One turn moves every row onto another: examples first, then more rows asked
q700: [ -2   4   8  23  -3 -11   8  26  -3   0  14   0  63]
q387: [  8   8  10   3  10 -35  30  27  18  -3   7  -8  48]
q451: [ 10 -15   6  30  -2 -18 -26  -4  -3  12   0 -24   3]
q998: [-23 -11  20  29  10 -34   5   1  10  22 -22 -15  18]
q791: [ -2  -3   3  38  -2  -9 -20  24   4  28  -2 -19  44]
q775: [-12  -4 -20  -6  15 -25  12  14   8 -22 -19   6  33]
q123: [-17  36  -6   3  19  -6   0   7  17   3  13  -1 -21]
q128: [ 18  -8   9  11  -6 -19  -1  -1 -14 -22  23  -2  22]
q210: [ -4   2   8  19  14 -35  11  25  30  28 -16 -25  34]
q320: [-16  37  -5   1  20  -6   3   7  15  -2  16   2 -18]
q231: [-25  19  18  11  -8 -15  33   2  -8  13  -6  -9  41]
q899: [-21  12  11  25  -9 -10   2  -2  -3  37 -17 -29  21]
q398: [-24  41  -5   5  23  -6   4   2  11   5  26  -3  -7]
q96: [-19  -9 -20   6  18 -26  -2  13  17   1 -35  -7  21]
q865: [ 24  -3  -3  21   5 -22 -19  21  19  23   0 -35  19]
q339: [  4  17   9   6 -19  -2  16  -2 -23  -8  20  -9  35]
q681: [-17   2  10  31   2 -17   5  27   7  21  -6  -7  58]
q78: [-27  42  -5   6  25  -8   5   2  14   8  24  -4  -7]
q427: [ 35   3  -2   6   1 -20  -1  23   9  -9  24 -17  33]
q732: [  8  -7 -29  -5   8 -15  -9  12   0 -27  -6  -1  23]
q462: [  9  10   2  20 -19   3 -15  -5 -19  17   8 -30  15]
q648: [-21  37  -4   3  21  -8   5   7  19   4  10   0 -19]
q842: [-20  38  -3   0  20  -8   7   7  17  -1  13   3 -16]
q504: [  1 -11 -30   7  11 -16 -24   9   8  -5 -21 -15  11]
q293: [-26  41  -5   7  23  -6   1   2  12  10  22  -8 -10]
q383: [-23  41  -7   7  22  -5   0   2  11   7  26  -6 -10]
q199: [-14  -4  22  12   6 -34  30   3  -1 -11   1   6  37]
q824: [ 14  -1  -1  29  -8  -4 -17  23  -6   6  17 -11  48]

q732 goes to q504
q899 goes to q231
Where do these go?
q210 goes to q387
q320 goes to q123
q451 goes to q998
q791 goes to q681

